In the rows, zero is written as 128.
These are runs of 6 systems, one row a step. Runs of the same system follow the same rule from any start.
k310, seq 1:
[[156 112 108 117 165 147 127  88 135 114 126 208 149 140 154 136 147 149
  124 139 111 114  72 143  55 120]
 [ 90 156 128 125 149 152 133 155 157 168  95 145  80 146  96 107 159 176
  146 112 173  91 175 150 157 155]
 [109 130 124 140  94 129 167 151  89 113 154  49 141 122 139 122  82 117
  113 125 120 196 172 111 136 180]
 [149 106 159 103 141 114 118  93 109  83 129 169 193 117 114 158 118 162
   88 131  64 130  84 107 135  94]
 [ 99 139 141 124 132 109  74 143 163 164  76 140  98 129 116 116 155 111
  167 110 141  66 128  99 170  82]
 [145 123  78 167 123 122 140 155 127 142 147  75 125 111 158 127 111  45
  143 126 184 164 128 129  94 151]
 [170 116 134  99 165 163 163  86 141  94 156 171 165 124 145 134 156 164
  103 164 133 138 103 179  99 113]
 [101 155 181 119 109 144 102 155 128 149 125 149  73 146 120  83 143 191
  143 127 123  76 164 145 169 131]
 [119 126 107 181  76  81 134 136  72 138 156  80 111 145 108 155  80  92
  126 115 113 190 146 110 139 162]
 [135 100 102  97 140 130 133  66 132  84 111 171 173 140 122 157 149 124
  128 141  81 146  85  88  94 100]
 [103 141 126 103 168 141  79 165 167 153  83 165 103 116 117  90 157 137
  146 109 163  58 132 109 119 145]]
k593, seq 2, 11 rows:
[[121 111 157  61 169 173 144 124 168 157 113 151 119 113 177 129 149 145
  176  91 107 111 112  83  89 129]
 [179 145 130 163 149  77 101 182 150 192 119 131 141  91 151  75 150 105
  116 126 149 125 149 134 124 150]
 [159 143 115 159  63 144 163 124 137 111 120  76 185 127 154 144  89 111
  123 159 126 147 129 170 148  95]
 [ 89 110 118 149 114 174 105 123  85  77 141 184 132 144 133 103 125 189
  148 148 134  80 103 155 115  91]
 [115 125 152 134 152  83 105 120 104 102 157 131  84 140  60 135 168  90
  104 112 166 121 133 128 184 123]
 [117 108 135  62 110 155 147  97 139 126 166  80  95 124 135 162 122 104
  167 127 111 185 146  79 114 158]
 [166 133 132 100 164 110  91 127 150 182 119 190 123 111 140 126 115 169
  119 137  94 128 114 126  58 175]
 [148 181 114 172 104  98 147 144 175 190  58 107 127 154 121 140 125 115
  113 126 136 119 156 164 168 122]
 [ 75 117  70 178  91 164 169 147  83  84 108  99 168 144 155 103  99 142
  146 134 129 149 141 120 115 122]
 [124 100 151 136 183 121 132 120  91  64 144 175 171 118 102 131 153 149
   84 101 132 105  78 123 144 107]
 [129 122 184  83 121 141 125 130 161 131 151  98 100 109 128 117 186  96
  169  99 143 113 145  95 190 101]]
k716, seq 3, 11 rows:
[[109 133 109 179 129  92 108 145 125 219  89 145 104 139 118 169  88 158
  165 115 127 124 139 129 141 102]
 [ 97 119  81 151 153 105 183 110 116 111  90 100 128 175 177 105 140  93
  123 170 120 170 139 116  86 102]
 [124 124 112 140 135 197 175 153 124  77 124 134 180 114 129 133 129 129
  121  64 158 108  94 125 116 171]
 [132 112 173 128 151 117 122 146 120 125 178 143 149  83  99  89 190 167
  123 124 149 134 161 119 200 111]
 [162 144 181  84  70 102  81 111 133  95 142  84 128 122 133 114 100  93
   96 155  68 135 126 112 146 130]
 [139 124 111 135 113 126  68 113 152 176 120 153 117 114 108 207  78 125
  176 120 139 100  89 134 115  95]
 [106 137  97 140 174 105 140 109 144 156  99 139  69 176 161  98 168 102
  149 178 162 125 144 152  95  86]
 [122 148 105 139 119 185 186 149 113  96 137 100 108 156 140 126 105 115
  109  99 155 136 127 159  88 211]
 [128 103 141 140 150 137 158 131  91 143 175 176 156 108  99 134 151 218
  127 105 119 162 148 127 153 146]
 [141 146 166 112  85  85 112 121 123  95 100 125 150 145 118  82 156 129
   89 130  39 130 141  84 164 120]
 [113 123  88 133  93 118  68 146 142 133 100 100 158  96  89 170  65  90
  149 110 138 118 108  83 139 127]]
k310, seq 4, 11 rows:
[[161 146 142 112 167  85 135 126 176 203 135 109  73 124 129 129 169  85
  137 132 166 153 162 136 130 146]
 [185 154 126 111  67 181 162 119 154 133 140 114 146 132 178 122 111 133
  129 139  96 146 128 165  84 166]
 [117 125 119 169 117 132 108 134  93 149 128 190 152 131 117 127 108 234
  129 154 110 121 138 163 133 108]
 [ 53 141 107 157 112 106 145 128  97  94  81  93  95 188  87 119 122 113
  115 133 130 133 158 110 171 113]
 [106  92 118 106 139 149 125 128  91  69 161 112 145 106 124 146 115  74
  134  80 131 138  85  62 100 155]
 [169 116 164  79 204  91 106 116 175 161 136 169 141  80 115 132 179 131
  112 134 135 127 124 111 136 120]
 [170 177 153 109  84 141 124 150 195 173 103  84 109 124 163 107 124 102
  138 137 131 110 151 155 143 140]
 [147 116 106 188  90 144 133 136  92 146 162 129 163 115 170 145  70 160
  146 153 131 156 115 173 102 109]
 [ 86 127 122 159 149 116 148  96  93  90 103 173 119 190 110 118 162 165
  110 159 122 116 123 158 148  73]
 [ 73 132 130 126 110 158 122 151 101  87 139 113  73 150 103 106 146  95
  150  67 150 107 129  87 140 177]
 [161  99 125  99 161  88 121 111 121 142 184 131 139  79  95 152 142 110
  117 128 127 199 141  83 120 173]]
k361, seq 5:
[[145 152  79 167  88 136  88 126 138 144 100 158 102 157 115 165  90 104
  146 116 150  86  83 172  92 136]
 [ 98 136  71 140 179 140 162 106 142 137 113 133  91 164 108 141 141 135
  129 180 196 148 158 182 109 130]
 [116 127 165  98 179 141 182 133 104  83 149 114 118 145 161  76 150 150
   77 140 117 151 148 134 104 171]
 [127 112 202 126 129 108 139 162  96 146 154 123 150 100 116 136 119 177
  117  69  93 139 142  88 186 143]
 [128 121 119 130  76  91 102 114 142 153  92 118 151 123 120 140 140  96
  170 108  75 140 126  58 164  82]
 [149 142  67 136  86 150  89 122 157 105  93 134 158 121 115 150  98  72
  133 128 146  98  80 134  90 143]
 [122 135  98 127 181 154 114 135 158 135 128 143 115 113 117 128 131 138
  127 181 219 102 140 200 114 114]
 [124 128 171 121 165 114 158 133 101 109 169  95  83 138 181  70 149 126
  101 177 143 153 163 159 119 129]
 [140 101 190 138 114 123 155 131  69 133 190 129 127 122 145 151 105 164
  131  80  81 162 114 112 144 139]
 [123 121 124 136  91 110 116 101 128 156 103 177 128 151 103 152 171 144
  173  80  71 125 118  78 159  97]
 [130 163  59 125  75 141  96 123 157 109  82 134 124 152  83 127 135  80
  128 124 128 116 127 112 104 185]]
k29, seq 6:
[[129 135 129 125 167 131 139 122 123 143  90 184  93 176 162 133 118 144
  113  96  88  98  82 133  52 160]
 [122 148 104 187 117 125 163 168 131 187 104 136 128 138  97 132 153 140
  148  59 151 135 153 124 165 169]
 [120 122  82 127 109 158 173 131 127  88 115  86 199 106 144  87 158 132
  130 156 131 173 166  99 135 131]
 [141 124 165  86 124 143  81 130 136  59 128 150 186  85  93 130 116 150
   89 127 106  86  92 114 150 120]
 [116 126 180 129 126  78  80 144 130 156 138  99  93 116 129 126 127 107
  148 142 145 105 142 126 192  56]
 [153 117 113 130 141 111 128 110 127 134 147  99  95 137 191 142 100  51
  138 151 139 150  93 142  58 117]
 [152 129 116 128 161 165 138 104 146 167 143 195 107 142 117 182 133 164
  146 103 155 114  93 178  88 156]
 [125 156 114 152  99 129 155 132 123 152 132 143  90 163 109  73 202 160
  140 137 130 149 191 147 154 159]
 [116 131 112 124  69 140 142 127  83  74 140  82 167 122 105 125  85 135
   97 132  85 178 148  95 125 189]
 [ 67 103 150  95 157 125 103 117 119 110  95 144 156 116  99 162  95 181
  133 127  99 109 117  78 157  75]
 [107 141 138 130 150  84  90 155 153 132  71 108 100 139 151  87 150  56
  129 117 140  84 118  91 134  98]]
k102, seq 7, 11 rows:
[[174 140 124 100 113 147 178 125 172 149 143  68 131 114 157 152 139  59
  141 100 139 175 135 114 116 171]
 [166 110 137 125 119 136 122 127 119 164 163 178 165  91 150 117 132 215
  146 150  87 153 140 134 106 130]
 [131 173 136 162  89  98 106 134 134 115  65 145 138 167  93 104 132 147
   83 136  98  89 135 153 178 116]
 [ 74 118  87 151  91 164 119 153 100  84 132  69 126 122 128 133  80  88
  165 128 177 121 129 117 134 117]
 [112  83 130 115 213 105 114  99  91  98 168 171 110 123 119 142 139 137
  109 156 141 143 100 123  92 112]
 [159 155 183  82 152 132 156 119 187 154 109 125  92 149 123 144 179  93
  123  75 135 105 124 133 155 150]
 [149 127 106 130  86 135 115 160 135 196 144 103 131  89 161 106 113 137
  177 128 114 170 169 100 106 171]
 [150 136 108 155 107 101 123  95 110 112 100 167 176 153 113 145  95 179
   82 183  71 147 115 158 112 113]
 [ 79 145 134 154 107 179 145 152 124  87  92 119 129 154 124 121 132 135
  149  88 167  63 115 147 172  89]
 [ 85  98  97 147 174  92 104 155  83 105 167 105 110 100 116  94 139  84
  127 139 181 156 147  90 116 144]
 [177 122 171  62 159 122 152  71 160 106 155 127 135 122 121 179 141 108
   91 138 104 160 105 135 129 131]]
k593, seq 8, 11 rows:
[[150 137 127 154 137 168 164 146 111 166 176 147 101 132 150 135 111 173
  133 111 166 142 135 198  95 186]
 [148 148 136 165  90  98 163 113  98 138 143 153 129 165  96 114 167 183
  103 138  86 173 170 154 175 142]
 [104 139 124 124  49 143 120 121 100  73 102 125 138 160  84 126 129 124
  128  89  65 122 124  76 149 167]
 [ 91 101 104 104 161 108  78 132 130 131  94 149 163  89  80 157 112 135
  140 112 125 121 117  50 138 118]
 [120 133 126  81 193 109 128 122 188 132  70  98 129 119 156 116 148  70
  123 159 154 112 126 106 113  92]
 [138 129 145 137 160 163 149 176 138 155 137  93 126 103 207 112  87 116
  135 115 179 109 119 163  87 139]
 [168 118 154 191 127 106 158 133  97 159 174 147 142 126 166 114 141 165
  124 151 134 152 131 191 140  87]
 [150 148 136 154  37 148 133 104  99  80 161 142 107 174 115 112 166 115
  140 111 103 123 115 155 156 123]
 [106 113  95 118  90 148  76 115  97 101 169 153 124 111  44 158 124 141
  156 114 135 137 132  93 148 164]
 [112 132 118  55 169 102  94  83 165 124  96 127 112 130  73 147 133 126
  105 179 116 147 151  93 126 140]
 [100 151 146  81 161 141 134 152 169 167  76  95  92 139 164 133  79 120
  123 114 127 102 135 112  87 168]]
k102, seq 9, 11 rows:
[[ 99 112 129 139 128 135  63 168 106 113 118 137 138  98 108 155  64 121
  131  79 147  77  82 100 116 142]
 [101 111  93 119 200  91 125  95 153 164 103 127 108 134 107 167 137 109
  149 171 174 152 141 123 128  74]
 [180 139 151 108 150 158 163 127 165 125 132 124 119 137 215  93 162  85
  130 116 137 112  94 158  75 135]
 [172 132 148 176 115 112 142 163 109 193 178 136 141  96 116 131 126 172
  123 106 139 164 161 164 162 162]
 [116 146 130 128  60 109 137  97 112  93 107 108 133 171 119  96 149 146
  124 183  62 160 167 119 168  97]
 [106 119 120 139  81 168  84 144  86  58 134 140 142 128 115 134  90 113
  133  78 124  80  73 111 112 149]
 [ 82 105  92 119 196 108  97 111 133 142 130 147 104 117  59 169 140 135
  143 142 189 137 142 115 142 119]
 [144 144 140  60 168 142 149 110 185 120 104 107  94 143 181 102 154  74
  120 147 130 121 125 124  76 143]
 [172 127 163 142 134 134 140 170 127 202 161 137 140  89 167 149  81 168
  127  89 130 143 127 153 110 171]
 [120 139 125 165 104  82 154 111 120 159  88 131 141 166 130 115 147 173
  128 165  75 167 174 132 173  77]
 [122 131 113 165  63 160 127 144  97  45 112 120 165 145 145 102 123  82
  125  87 115  96  84 116 126 126]]
k29, seq 10 (11 x 26):
[[129 116 118 155 127 111 106 163 121 190 154 109  77 115 155 137 111  76
  186  80 155 135 121 103  99 155]
 [161 126  76 121 176 127 175  92 166 172 112 147 157 128 135 163 144 140
  124 164 137 178 135 147  82 144]
 [137 168 140 121  85 184 132 139 148 107 100 168 135 146 120  83 157 185
  118 122 111  80 136 164 140 157]
 [110 120 127 179  89  88 106 166  62 111 163 101 152 105  95  97 107 145
  114 132 128 157 167 109 182 135]
 [ 95  98 146  94 155 121 156  84 119  68 114  86 147 142 134 170  99  99
  104 152 111 149 104 100 134  77]
 [113 120 150  95 156 150  80 137 157 137 117 167  88 124 140 133 140 105
  169  78 141  55  79  98 106 118]
 [173 142 104 154 143  76 113 144 159 212 140 118 105 105 118 126 151  88
  141 142 170 163 164 140 131 155]
 [160 146 115 108 104 184 175 107 149 127 129 111 156 135 170 134 101 164
  121 178 117 155 143 180  91 145]
 [117 119 148 162 108 138 100 141  72 101 144 199 137 140 109 102 131 209
  116 118  98  97 116 146 141 125]
 [ 95 130 131 170 108  71 148 125  87 102 123  83 104 166  89 134 142  78
  111 112 124 163 147 103 192 114]
 [ 95 101 110  72 139 177 137 112 137  92 129  95 135 117 150 159 106  84
  167 107 135 134 100  75  87 130]]
k716, seq 11 (11 x 26):
[[101 118  89 192 114  94 117 172  74 111 114 126 142 130 125  94 123  81
  120  75 128 128 112  75 116 166]
 [148 108  98 104 170 122 149 106 154 110 138 117 195  83  83 161 158 108
  106 145 159 173 138 105 147 126]
 [127 133 182  54 125 185 100 137 169 102 121 130 139  90 170  81 150 146
  149 136 119  70 124 111 132 107]
 [161 152 159 170 104  91  74 172 122 163 152 109 103 100 126 128  81 115
  111 132 163 103 132 178 158 125]
 [119 115 131 123 121 118 154  66 118 139 147 105  88 168 139 192 103 123
  154 172 112 183 129 150 128  74]
 [118 128 107 141 124 163 134 115 115 114 115 185  91 181 161 118 153 117
  160  80 109  90  73 124  63 144]
 [130 145  87 165 144 105 150 148 124 144 131 138 120 131  64 109 188 116
  113 104 177 154 172 131 158 196]
 [114 125 132  63 113 158 142 110 126  91 145  98 156 103 121 106 123 178
  118 175  88 182 178  93 121 165]
 [145 136 158 133 121 125  78 156 136 131  89 172 182 102 126 127  80 179
  100 111  88  70  94 130 132 116]
 [ 92 130 139 159 145  67 126 137 133 162  86  77 114 138 123 144 117  96
  136 139 149 130 155 114 188  59]
 [117  99 109 112 137 150 142 118 112  93 151  87 123 130 192 136  97  63
  149 128 139 148  87 111  62 120]]
k361, seq 12, 11 rows:
[[ 60 120  94 128 115 128 123  90 100  87 134 101  92 161  80 142 130 126
  146 186 153 153 161 130 162  91]
 [105 111 152  68 165 151 115 106 113  65 136 145  99 144 149 120 109 118
  103 130 105 112  85 105  61 161]
 [153 135 188 109 179  96 113 151 156 197 135 154  97 112 101 161 132 143
  113  76 141 107 128 130 156 157]
 [149 144 112 120  98 103 164 119 170 198  98  87 127 139 165 124 143 110
  160 143  91 183 176 103 136 127]
 [152 129  96 172  92 150 148 139 109 106 106 137 207 123 148 135  82 149
   99 119 103 133  92 145  93 147]
 [ 80 129 115 173 149 145 125 150 119 101 102 141 150 132  93 116 155 158
  132 136 185  82 138 152 188  69]
 [ 88 110 123 108 131 123 103 135  99  66 162  80  89 126 136  70 150  68
  133 149 150 141 144  86 116 135]
 [176  98 170  82 153 133  98 111 125 123 200 147 132  81 112 180 100 131
  117 112 122 137  86 126 114 150]
 [162 149 166 110 118 117 112 112 179 200 111 164  89 147 156 129 171 142
  176 127 101 104 133 145 141  89]
 [140 164  77 178  67 111 137 135 109 153 110 113 103 170 137 117  94 110
  128 139 110 165 147 149  93 182]
 [ 90 116  89 147 157 155 174 104 108  99 107 147 172 146  89 175  98 188
  100 150 140 151 129 156 130 117]]

Which system made each of these runs?
seq 13:
[[115 116  74 138 132 154 117  82 130 104 114 168 154 140  78 203 111 138
  151 135 149 122  84 142 121  95]
 [ 84 146 109 115 138 145 102 135 142 106 120 138  68 151 100  69 186 119
  145 158 183  88 165 138 140 136]]
 => k29
seq 14, 2 rows:
[[118 138 121 152 130 113 162 156 109 140 116 122 119 144 178  33 174 151
  127 159 113 153 180 131 118 142]
 [166 138 153 168  79 121 136 148  94  85 138 116 186 121 116 150  87 116
   73  76  93 123  87 140 152 151]]
 => k593
seq 15 (2 x 26):
[[116 128 158 134 132 127 100 146 120 134 128 151 110 128 188  50 166 155
  156 168 127  86 137 145 134  55]
 [152 133 135 174  90  97  99 146  86  96 179  95 104 126 115 136 104  55
  106 106 158 123  97 155 146 140]]
 => k593
seq 16:
[[173 145 106  99 111 104  76 124 160 153 161 131  85 108  96 123 149  66
  135 133 151 144 137 118  91 200]
 [137 146 121  94 117 150 135 106 156 178 128 112 125 126 123 167  75 193
  132 193 124 169 172 174 115 147]]
 => k29
seq 17 (2 x 26):
[[144 149 168  75  68 201 109 127 164 107 135 151 129 117 131 104 149 175
  154 129 112  78 132 151 148 131]
 [124 147 133 175  95  73  55 154  87 148 144 135  87 135  92 116  90 146
  114 158 133 116 147 155 158 121]]
 => k716
seq 18:
[[140 125  91 113 173  96 163 102 144 153 108 124 142 130 150 105 156 129
  108 179 106 197 164 107  79 151]
 [147 166 153 107  87 180 131 142 155 110  85 144 163 134 120 140  95 170
  103  91  94  77 102 144 132 166]]
 => k29
seq 19:
[[ 85 113  88 147 128 123  62 137 116 147 127 158 141 101  90 123 123 190
  165 177 160 121 160 129 147  87]
 [125 146 137 112 120  99 114  93 124  58 116  97  89 175 134 107 133  60
   79 180 116 126 114 143 119 109]]
 => k361
seq 20 (2 x 26):
[[144 126 169 109 114 127  91 158 146 157 167  68 119  71 134 165  70 100
  143 122 166 129 129 134 157 124]
 [147 105 141 120 174 106 132  97 138 168 143 153 113 131 200 126 127 145
  142 187 115 142 113 157  77  67]]
 => k29
seq 21:
[[182 139 150 126 119  70 107 126 144 205 119 163 121 126 127 138 138 132
  127  93  67 152 121  97 110 163]
 [147 157  67 143  78 144 146 115 181 171  60 126 167 142 125 152 131 121
  155 134 115 139 139 131 121 122]]
 => k310
seq 22:
[[113 136 158 140 101  95 123 150 101 154 160 110  96 124  75 114 152 159
  128 115 126 160 196 114 206 157]
 [141 117 123 101  96  95  89  93 104 110 132 121 147 121 128 139  77 127
  112 169  46 171 119  86  89 136]]
 => k716
seq 23:
[[129 166 132 156 111 117  99 162 176 155  75  99 134 119 121 114 126 110
  129 138 175  77 144 166 185  85]
 [ 78 104  95 163 115 142 141 135  73  80 148  74 131 133 158 109  85 116
  140 173 159 155 143 136 113 100]]
 => k593
seq 24:
[[108  97 145  98 147  92  71 112 102  99 156 141 102 110  81 140 151  86
  139 104 122 127 109  58 142 123]
 [163 135 115  64 139 132  96  85 197 150 123 141 105 118 107 178 143  79
  158 126 135 126 103 112  96 144]]
 => k102
seq 25 (2 x 26):
[[183 110  99 130 154 141 161 110 166 128 136 138 200  91 158 132 174 104
  136 145 158 145 103 144 108  96]
 [182 149 152 114  84 166 100 112 157  98 159 168 140 113 111 111 173 143
  131 145 142  83 111 184 156 112]]
 => k29
seq 26, 2 rows:
[[ 87 122 158 120 205 122 173 144 128 150  83 109 141 133 162 137  79 192
   98 142 122 136 147 135 122 117]
 [117 114 171 161 138 118 184 171 102 137 111  98 157 126 193 117 112 126
  124  61  99 128 113  98 139 115]]
 => k716
seq 27:
[[115 165 105 149 166 109 114 176 168 172  70 126 118 122 112  94 143 135
  113 139 184  98 169 151 146 143]
 [126 129 132 128 127 128 160 138 116 105 143  48 142 123 183 114  70  98
   98 177 139 169 150 151 114 125]]
 => k102
seq 28 (2 x 26):
[[143 160 159 102 121 128 158 133 142 137 121 102  64 171 160 114 128  75
  116  86 104 126 121 125  89 200]
 [125 111 107 146 115 141 162 133 105 187 149 131 148 114 123 177  87 189
  151  98 103 190 151 106 117 173]]
 => k102
